128 stands for zero in the data rows.
Here are some points:
[132 210 132 112 177 114  42 146 165 147 115 109]
[ 93  90 130 134 146 137 128 137  99 162 125 127]
[ 60  98  63 166 141 144 103  21  88 231 228  53]
[185 175 168  39 120  70 133 240  79   0  95 228]
[146 184  81 167  98 117 169 114 141 124 109 152]
[ 63 108 101 229  85 207 147   0  95 150 178  15]
[ 40  98 147 152 128 204 102  63 177 148 165  55]
[146 177 155 125 159  84 145 113 147 152 122  91]
[ 76 189 112 176 138 111 131  94 127 156 129  67]
[173 120 109 112 139 122 112 111 113 145 184 123]
[ 30  47  65 211 114 205 101   0 133 226 242  21]
[119 112 159 135 121 143 154 149  75 103 140  62]
[ 45  70 157 182 131 150 126   0 151 165 168  85]
[179 110 100 108 125 112 171 166 106  81 114 201]
[ 78 111 119 155 114 120 186 152 108 134 133  88]
[228 206 147 133 165  92 115 255 112   1  27 209]
[ 76 108 110 147 210  64 124 101 152 135 162  83]
[158 124 132 119 104 123 132 154 131  89 147 186]
[ 64  95 106 166 123 181  79   0 177 225 244   0]
Then 36 other points, each followed by its number:
[136  65 156  97 167 157  99 184 141 138 109 138] 0
[117  96 140 141  90 134 175 125 129 161 140 148] 1
[221  96 164  85 172  94 193 255 145 147  19 165] 2
[116 135  91 212  99 153 144  29 148 255 109  72] 3
[164 142 151 160 157 124 137 126 116 138 143  69] 4
[108 142 118 115 109 130 149 169 125 126 123 150] 5
[228 176 183  80 105  98 134 238 149  70  75 220] 6
[100  53 103 133 100 160 104  42 133 113 129 182] 7
[125 161 119 103 164  61 141 149 120 134 157  85] 8
[126 168 159 118 132 173 110 169 136 174  65  80] 9
[108  77 128 142 113 172 115 111 126 133 164 120] 10
[191 130 139 149 106 119 151  15 104 182 148  62] 11
[103 111  50 123 109 120 108  27 101 146 172 107] 12
[107 151  84 152  74 140 198   0 106 175 180  47] 13
[155 149 184 110 141 153 111 160 150 156  64 121] 14
[126 118  93 158  91 188 186  84 146 196 107  60] 15
[180 228 148 139 102  71 129 167 124  85  77 153] 16
[130 106  95 130 117 113 116 100 100 130 160 165] 17
[151 146 126  99  70 146 118  85 138 154  83 159] 18
[154 116 129  89 101  78 136 104 124  94 197 163] 19
[111 112 137 152 124 140 165 149 159 135 124 133] 20
[ 44 172 128 168 144 180  97  90 154 128 162 112] 21
[186 194 128 167  85 137 167  97 119 148 106  68] 22
[138  43 171 140  88 140 126  85 157 158 128 118] 23
[158 127 189  89 151  97  99 248 135  81 108 123] 24
[ 64 120  54 159 125 156 101  45  99 182 190  96] 25
[ 46 177  88 234 136 216 130   8 116 212 187   0] 26
[175  79 156  79 109  57 121 209 119  65 134 203] 27
[229 140 146 107 135 147 100 111 183 136 170  99] 28
[101 158  66 145 160 158 100  36 157 180 176  72] 29
[157 166 107 117 130 122 122 177  69  70  74 152] 30
[149 105  81 167 160 124 142  70 144 153 144 147] 31
[ 27 101 137 255  86 151 165   0 133 235 169   0] 32
[110 143  58 143  97 105 122  10  96 147 194  73] 33
[ 63 101  62 178 128 145  84   0 158 227 191 107] 34
[ 56  86 170 146 168 176 125  66 162 186 172   5] 35
Which of these numbered points is nearest to each point below, ignoring the direction in which the first points spread most? Its number follows each.
[106  85 135 127 162 182  92 100 153 167 156  85] > 0
[ 41  79  87 190 113 131 109   0 171 247 197  67] > 34
[129 137  87 145 140 116 171 126  92  48 128 164] > 25
[218 157 162  64 161  77 112 218 156 132  14 169] > 14
[ 98 170 109 160 104 170  92  62  93 156 113 102] > 30
[158 247 161 110 134  44 130 220 118  70  61 167] > 16
[ 75 115  97 201 104 190 125   0 122 255 177  91] > 3
[ 63  73 116 191 191 114 127  95 150 166 161  72] > 20
[183 144 136 146  83 133 139 112 112 123 148  94] > 22
[210 255 159 114 145  56 123 255 128   0  39 242] > 16
[ 91 164 157 149 130 168 105 117 138 112 146 127] > 21
[248  77 196 113 111  66 145 255 147  24  58 255] > 23
[ 59 127 159 122 127 155 133 153 119 150 165 132] > 5
[115  88 163 107 100 117  93  92 128 174 156 126] > 6
[ 98 143  53 158 117 155 142  57 144 164 157  99] > 25
[127 174 127 133 156 142 132 152 107 106 100 109] > 30
[210 101 138  72  79  76 146 147 103  60 151 212] > 19
[ 94 114  82 136  60 171 154  15 165 164 137 107] > 18
